In the rows, zero is written as 100.
The rows of R fall into 3 groups, which share some directions, and each row is roughly a mix of its group's hidden directions.
R (103 x 12):
127  78  131  93  142  109  96  144  122  108  86  87
71  78  117  65  97  111  90  55  76  93  133  110
62  87  114  71  71  95  85  63  70  76  113  89
74  100  88  96  54  81  79  86  52  94  122  89
95  108  66  110  78  117  103  166  86  95  112  93
86  117  105  144  130  143  97  104  116  112  129  120
134  129  71  112  96  58  103  113  118  95  61  107
85  143  84  113  72  69  93  105  115  57  80  87
74  94  91  134  93  103  140  121  86  108  78  54
65  128  90  114  64  104  105  53  86  104  124  113
72  121  94  113  151  83  56  107  101  75  106  103
90  98  110  90  99  89  58  82  60  110  106  152
98  109  81  121  126  91  135  151  92  111  99  64
124  105  95  98  67  91  127  50  123  106  69  119
121  99  101  103  119  120  62  87  153  108  79  71
73  116  87  101  113  117  77  157  76  107  122  79
109  116  96  131  129  114  97  144  105  74  133  128
110  96  99  56  110  115  138  89  127  123  136  119
91  112  94  108  146  77  73  143  104  82  128  84
126  97  81  119  155  119  95  129  124  98  106  125
109  101  116  79  58  76  74  52  80  102  121  100
104  82  81  92  60  109  137  136  92  115  92  62
104  105  32  92  83  104  129  90  98  92  123  121
128  84  86  88  129  86  91  148  117  67  74  88
100  116  109  127  128  135  114  94  127  93  82  149
105  126  79  154  94  95  120  117  97  64  112  126
101  107  126  133  146  132  88  100  116  123  119  125
77  101  91  111  52  101  108  52  73  98  74  106
102  119  58  113  131  129  93  89  141  92  125  116
103  75  132  64  47  108  98  88  89  107  99  128
67  116  98  98  117  96  133  71  87  84  151  115
125  75  100  101  64  119  101  94  128  82  62  137
74  79  148  103  123  85  72  107  58  100  112  95
90  106  78  135  141  110  99  138  85  92  112  63
114  105  115  67  91  62  117  78  149  121  87  108
110  117  98  80  88  79  68  39  94  117  118  111
68  106  132  81  125  83  87  68  61  110  115  121
73  91  128  98  56  109  116  137  81  102  123  127
97  125  57  109  119  131  86  128  131  101  124  78
125  99  131  124  150  115  87  113  118  130  94  118
96  85  59  101  75  110  118  144  92  73  95  66
110  124  97  103  138  68  104  133  141  98  130  105
105  137  73  126  139  105  117  109  128  117  133  108
90  67  137  109  104  83  98  118  55  97  79  134
149  97  54  124  73  96  81  104  127  100  105  102
83  89  121  66  49  94  80  75  76  104  106  125
107  84  93  118  113  110  123  153  88  104  110  52
129  96  73  128  110  127  130  133  89  108  124  68
102  77  117  74  66  91  111  62  103  112  52  88
93  109  90  120  172  112  93  105  126  109  101  91
75  117  87  101  101  92  116  82  81  84  167  100
104  94  77  113  67  88  77  130  57  94  133  125
117  123  90  95  137  104  81  56  134  101  90  132
95  101  92  102  77  68  100  102  42  103  130  132
104  113  117  67  70  84  112  37  105  105  101  92
90  120  80  135  52  99  119  85  75  87  118  129
142  78  92  108  68  96  62  108  106  108  64  123
128  123  78  90  74  48  108  97  107  98  62  99
95  117  149  76  110  70  77  58  108  99  93  115
92  66  121  96  61  127  123  93  77  107  59  90
68  67  104  90  88  146  113  105  78  103  137  81
86  123  118  54  83  108  107  46  110  107  86  108
125  97  123  75  70  85  91  55  117  114  70  77
112  101  97  82  29  84  112  111  74  101  97  88
100  112  80  95  106  118  86  29  100  117  79  109
104  110  155  117  132  101  77  77  107  131  97  120
97  104  86  87  103  58  48  93  76  73  116  80
60  96  136  83  105  98  146  97  68  88  96  120
105  98  130  86  135  92  88  80  108  129  44  97
86  119  72  99  38  79  122  95  91  93  90  78
87  95  64  87  52  88  115  117  85  70  90  67
125  118  117  106  77  68  117  123  116  127  58  77
115  135  85  150  86  78  93  87  95  125  71  116
122  90  104  121  76  95  117  136  90  134  64  67
71  121  95  95  127  110  84  66  102  89  156  109
71  108  93  83  59  72  85  69  76  65  93  88
124  113  96  119  81  63  93  108  105  48  108  133
66  91  125  68  64  92  79  64  87  108  82  118
71  122  79  112  136  113  111  132  93  97  143  80
92  103  114  81  90  98  106  144  69  125  49  94
103  58  138  65  99  106  100  118  102  107  64  73
87  105  94  102  71  90  98  146  59  99  132  70
114  131  49  94  93  79  119  115  132  70  95  109
96  118  91  116  69  89  91  119  76  78  150  134
84  84  111  85  65  117  64  98  50  86  117  116
79  103  119  96  106  54  108  155  118  93  115  85
118  109  65  120  69  74  88  67  70  68  101  92
114  103  83  97  49  85  84  56  72  82  104  117
73  87  108  88  62  121  83  108  51  108  132  107
129  81  86  98  161  111  84  101  106  99  110  137
100  106  141  124  142  100  57  79  98  104  95  124
112  88  157  103  138  116  92  122  119  127  95  94
86  98  126  61  136  83  81  129  128  122  119  95
84  93  141  76  118  133  83  107  114  108  98  149
91  134  73  97  117  87  114  61  100  104  152  96
113  112  41  117  113  102  106  133  118  66  99  107
102  78  137  72  124  104  114  140  132  121  87  85
111  109  68  129  160  97  80  108  112  118  103  115
123  104  90  80  43  94  66  67  99  102  103  119
98  87  135  83  95  100  126  42  125  84  84  110
100  138  70  108  78  55  88  81  104  70  76  110
121  91  84  119  114  96  34  106  95  113  102  131
94  96  94  116  101  113  111  168  96  97  98  60
Here is one row of each group, with its name. Which group are the others in?
132  80  89  100  56  111  95  112  115  96  55  131
A
146  86  76  87  88  66  116  111  91  124  62  97
F
56  83  115  69  78  101  72  93  63  119  107  81
K

131  85  102  97  45  89  80  59  114  87  113  101
A
95  107  70  100  43  84  125  116  89  95  82  67
F
94  115  122  111  72  97  112  57  86  154  104  112
F
93  100  127  85  116  94  120  33  119  94  93  114
A
96  87  141  52  117  97  95  111  137  127  94  112
K
89  89  135  69  58  115  109  61  109  77  91  112
A
60  114  121  90  123  124  71  97  104  108  114  148
K
87  111  81  99  114  107  54  106  73  109  117  153
A
121  106  119  78  102  86  82  68  118  131  55  73
A
